In the rows, 128 means zero.
The rows of R fall into a few groups, which share some directions, and each row is roughly a mix of its group's hidden directions.
R (120 x 17):
[[155 114 130 196 128  92 136 161  79 113 107 112 175 146 114 120 115]
 [169 130 164 147 122 146  82 132 171 129 178 113  85 117 148 165 113]
 [127  92 161  52 151  95 103 110 160 119 108 133  93 116 143 122 149]
 [153 115 119  57 167 105 104 152 128  89  97 110 105 105 139 114  97]
 [129 140  99  69 157 149 137 121 170 116 142  94  84 118 172  97 144]
 [131 124 152 166 100 168  96 118  97 128 145 157 168 113 112 172  76]
 [148 145 123 129 145  77 133 201  71 121 111  93 133 134 137 108 137]
 [130 137  95  38 157 143 128 129 138 112 132 115  96 101 163 107 116]
 [121 179  81 188 113 165 173 142 118 142 161 113 141 134 118 131 137]
 [142 100 158 200 112  88 129 138 109 125  95 124 171 166 113 110 122]
 [145 173 113 163 107 109 181 167  98 134 182 115 137 113 133 152 152]
 [137  99 138  51 159  93 106 128 151 115  87 117  98 127 144  96 130]
 [120  87 152  79 139 140  82  77 168 116  89 147 119 125 121 122  98]
 [153 123 164 178  88 111 126  82 112 154 162 136 167 118 107 169 131]
 [140 148  80  70 144 129 182 135 127  91 156 122 126  83 150 129 119]
 [124 118 189  79 117  92  97 111 165 124 112 153 102 107 102 165 128]
 [144 149 121 103 126 168 101 134 100 130 185 138 117  79 136 183 101]
 [117 122 154 178 118 105 148 127 200 106 104 145 109 147  81 146 142]
 [123 102 184 174 114 115  72 122 141 163 101 131 118 176 117 120 141]
 [128 158  80 186 130 155 153 146 124 153 134  89 130 167 140  84 146]
 [ 97 113 123  98 147 124 106 151  74 118  61 151 159 126  95 121 102]
 [144 108 153 213 107  98 137 137 103 131 119 121 174 163 124 117 131]
 [164 120 167  71 116  74 119 112 115 109 140 136 137  81 124 165 107]
 [108 124  66 150 167 186 123 158 118 120  98 115 124 155 135  87 117]
 [127 133 133 155 110 173 107 127  86 122 138 154 174 104 105 171  72]
 [127 135 158 184  96 166  90 127 102 144 147 149 156 127 106 172  90]
 [131 173  78 107 129 144 190 132 145 115 179 113 111  95 144 136 145]
 [137 105 159 194 121  99 102 150  89 135  90 128 166 158  97 129 121]
 [128 162 116 169  93 158 169 118 117 117 179 145 160 100 115 172 107]
 [123 122 102 101 157 104 149 126 164 135 102  95  96 155 149  69 176]
 [127 143  77 192 128 136 176 142 110 134 127 105 151 164 135  84 141]
 [136 109 187  72 121 104  84 113 152 117 121 154 108 100 119 165 107]
 [128 162  70 116 130 133 208 129 125 101 163 123 141  97 135 129 134]
 [128 101 172 169 113 158  58 108 135 160 107 135 138 162 122 127 102]
 [127 158 111  98 113 168 145 110 135 125 197 148 113  82 140 174 118]
 [134  77 155 113 149 113  68 126 128 137  71 123 124 164 138  89 115]
 [115 136  83  49 172 129 130 143 120 111  88 115 108 111 126 100 123]
 [125 107 163  45 147 103  94 117 152 118 110 138  95  98 127 144 136]
 [138 129  80  89 156 103 174 136 136  99 101  95 129 133 151  68 128]
 [ 96  90 131 155 130 184 104  65 164 148 114 147 134 156 130 110 137]
 [136 184  87 115 122 127 183 176 101 122 169 108 129 103 147 132 133]
 [129 134 146 190  96 149 115 131  85 127 139 151 176 124 104 165  86]
 [ 97 120  72 122 167 193 120 142 144 117  96 127 111 150 139  88 113]
 [124 146 105 173 105 170 156 122  93 117 167 149 175 104 117 165  99]
 [123 149  89  77 163 128 141 184  92 115 115  98 118 123 162  89 130]
 [130 150  83 125 155 128 160 192  85 122 161 106 114 120 160 120 161]
 [117 136 112 104 148  99 156 127 176 141 121 105  79 147 136  94 193]
 [ 94 149  90  78 124 129 178 115 104 110 145 171 137  86 107 156 131]
 [134 131 100 202 120 150 135 146  79 132 120 120 176 158 128 103  98]
 [129 152  63  82 154 128 190 139 123  99 133 107 131 101 142 105 133]
 [111 122 166 197  87 119 134 106 124 159 142 160 152 149 101 158 154]
 [127 100 199 139 106 128  58 121 133 150 124 157 120 140 121 159 113]
 [127 153 134 201  90 161 134 130 108 140 175 144 152 126 113 170 113]
 [119 134  90 120 169 122 136 201  80 124 126 108 108 137 155 102 160]
 [115 124 101 191 150 140 121 184 119 120  83 122 125 174 109  99 123]
 [126  94 177 163 120 147  54 112 127 159  99 133 133 164 122 123 113]
 [147 133 155  48 139  71 119 145 141 105 121 116  92 100 140 131 127]
 [135 155 110 177 100 136 175 141  90 109 177 141 165 108 124 161 109]
 [128 168 122 181  87 162 160 115 135 133 186 139 143 113 117 169 118]
 [148 108 155 211 111  94 127 135 113 137 107 114 165 168 114 113 131]
 [157 135 126 120 114 111 167  97 194 120 178 110  93 126 167 117 146]
 [120  95 149 139 139  92 119 131 149 130  58 115 132 177 125  73 139]
 [122 103 170  59 145 109  80 131 122 121 119 153 103  94 120 167 133]
 [156 108 185 136 104  71 103 107  95 141 138 141 152 111 105 172 131]
 [154 116 181  93 103  73 107 109 107 124 120 147 151  97 104 164 101]
 [167 136 175 112 102  52 135 138  94 122 138 119 154 100 121 154 119]
 [127  89 168 114 136 136  53 129  96 133  86 147 146 129 114 141  91]
 [170 145 162 108 103  68 142 127 105 124 168 126 139  85 123 174 126]
 [137 137  87 145 130  96 180 146  69  97 118 132 178 113 103 128 111]
 [116 173  86 128 106 180 173 112 122 146 186 138 138 103 137 148 128]
 [ 99 136  74 142 167 159 130 197 116 116 108 134  92 152 128 109 138]
 [135 131  97 202 121 134 147 150  88 132 115 114 169 168 131  91 111]
 [106 151 103 131 111 151 152 124  82 118 120 163 178 100  83 160  91]
 [130  81 170 165 123 135  72 102 143 156 102 126 130 177 143 100 129]
 [142  99 183 179 111  77  95 125 119 137 100 139 145 151  91 146 131]
 [117 110 191  91 123 113  81 107 162 142 132 149  89 113 119 168 152]
 [102 132  70 141 164 186 128 151 135 130 109 108 109 159 148  80 135]
 [124 160 100  50 135 142 159 131 140 115 166 124 101  88 162 131 130]
 [130 147 104 170 109 173 147 132  83 116 167 143 173 105 123 161  91]
 [134 106 135 173 124  67 151 147  84 107  90 137 172 145  99 119 126]
 [157 120 134 120 142  77 139 126 198 109 130 103  71 139 137 112 157]
 [143 117 186 159  92  97 110  79 176 137 129 142 125 134  96 159 128]
 [113 116 166 201  91 112 128 121 116 147 111 156 167 158  92 141 131]
 [111 149 106  59 138 173 132 107 168 134 157 128  86 104 157 127 136]
 [115 119 168 203  93 111 135 112 124 162 145 146 146 156 111 146 168]
 [147 132 185 133  82  80 135  93 133 140 162 147 144 106 111 175 137]
 [123 109 113 114 154  86 145 142 134 108  56 109 137 158 120  69 132]
 [129 113 123 144 142 101 111 161  46 125  85 130 172 134 102 124 114]
 [132 122 175 133 105 143 105  96 201 149 160 132  86 143 152 137 142]
 [156 154  96 115 130 132 169 115 172 116 190 102  91 107 159 131 146]
 [119 114 112 143 151 167 109 103 194 129 104  99  93 164 142  84 138]
 [100 158  80  98 134 126 174 128  96 112 141 159 130  85  89 164 140]
 [110 152  84  46 149 149 147 124 132 112 144 139  98  85 132 139 128]
 [127 158  90  70 129 153 164 109 151 113 178 133 102  85 149 143 126]
 [165  93 163 122 145  97  70 154 130 109  84 107 121 146 138 107  88]
 [147 120 156 105 137 144  78 117 192 143 132 100  76 144 163 110 126]
 [ 84 111 132 154 131 104 138 138  90 139  67 149 162 158  88 109 157]
 [138 165  81 190 112 165 165 144 101 131 156 110 160 137 134 117 105]
 [109  78 126 172 134 164 100 109 112 123  90 169 166 148 100 132  97]
 [124  99 134 139 143  89 131 139 132 118  55 112 148 171 123  69 129]
 [130 112 169 215  94 115 129 115 136 151 126 131 156 169 119 125 142]
 [115 146 130 199  86 148 159 112 108 158 156 146 171 140 110 148 136]
 [111 188 100  97  93 167 180 110 150 135 162 135 136 104 134 133 107]
 [131  99 131  56 170 108  88 144 122 106  83 117 107 123 145 100 116]
 [133 149 101 209 109 155 136 144 100 142 122 115 167 162 117 109 100]
 [150  88 163 104 146  82  73 135 112 107  74 132 129 126 106 130  98]
 [124 158 123 145 105 152 132 117 106 141 185 157 128  90 100 198 130]
 [183 127 122 122 146 148  86 152 110 121 130  77 136 125 168 105  74]
 [150  98 190 155 111  62 102 126 120 123 106 145 141 133  94 157 125]
 [114 114 124 120 143 129 117 129 144 132  47 107 146 168 121  64 114]
 [129 131 128 214 100 139 148 127  94 150 154 142 170 141 107 153 137]
 [143  96 163 132 128  92 122 118 181 131 114 105 103 170 168  79 152]
 [122  91 189  77 136  93  78 116 142 128 111 149  99 116 124 151 144]
 [122 104 187 127  97 112 111  68 186 129 116 157 126 132 106 146 122]
 [134 110 162  48 139  74 118 124 155 107 105 137 100 104 126 135 134]
 [137 131  73 170 136 133 172 141 101 121 117 101 162 158 148  72 121]
 [124 107 123 153 132  78 156 147  85 102  74 136 177 144 101 103 118]
 [107 119 144 130 119 124 143  94 199 149 104 118 109 172 142  80 162]
 [132 171  79 107 131 138 188 144 122 108 181 120 120  87 140 148 136]
 [134  95 113 122 169 142  78 136 144 108  63 110 113 151 118  92  95]]
One row of each group comes first, with its name. Which group is each row after those in?
[153  94 167 182 137 100  85 156 110 143 107  98 133 170 142 105 141] : N
[132 143  82 192 128 128 169 153  98 132 127 103 154 164 138  85 136] : T
[164 152 143  73 106  96 153 112 104 116 141 104 172  85 145 130  91] : Y

[121 112 180 208  96 118 114 119 143 151 128 146 140 161 104 147 147] : N
[ 66 115 136 123 132 122 138 111 150 158  92 146 113 164 117 100 194] : N
[121  97 183  75 132 116  73 113 137 126 115 160 110 103 112 168 122] : T
[146 124 171 170  99  70 123 149  85 132 121 145 161 129  92 162 122] : Y
[124 158 137 102 104 141 155  84 201 135 169 123  93 114 142 137 148] : Y
[126  86 175 112 139 144  42 121 118 145  94 140 124 137 126 134 106] : T
[134  92 116  70 168  95 120 135 137 115  81 113 109 143 150  75 139] : T
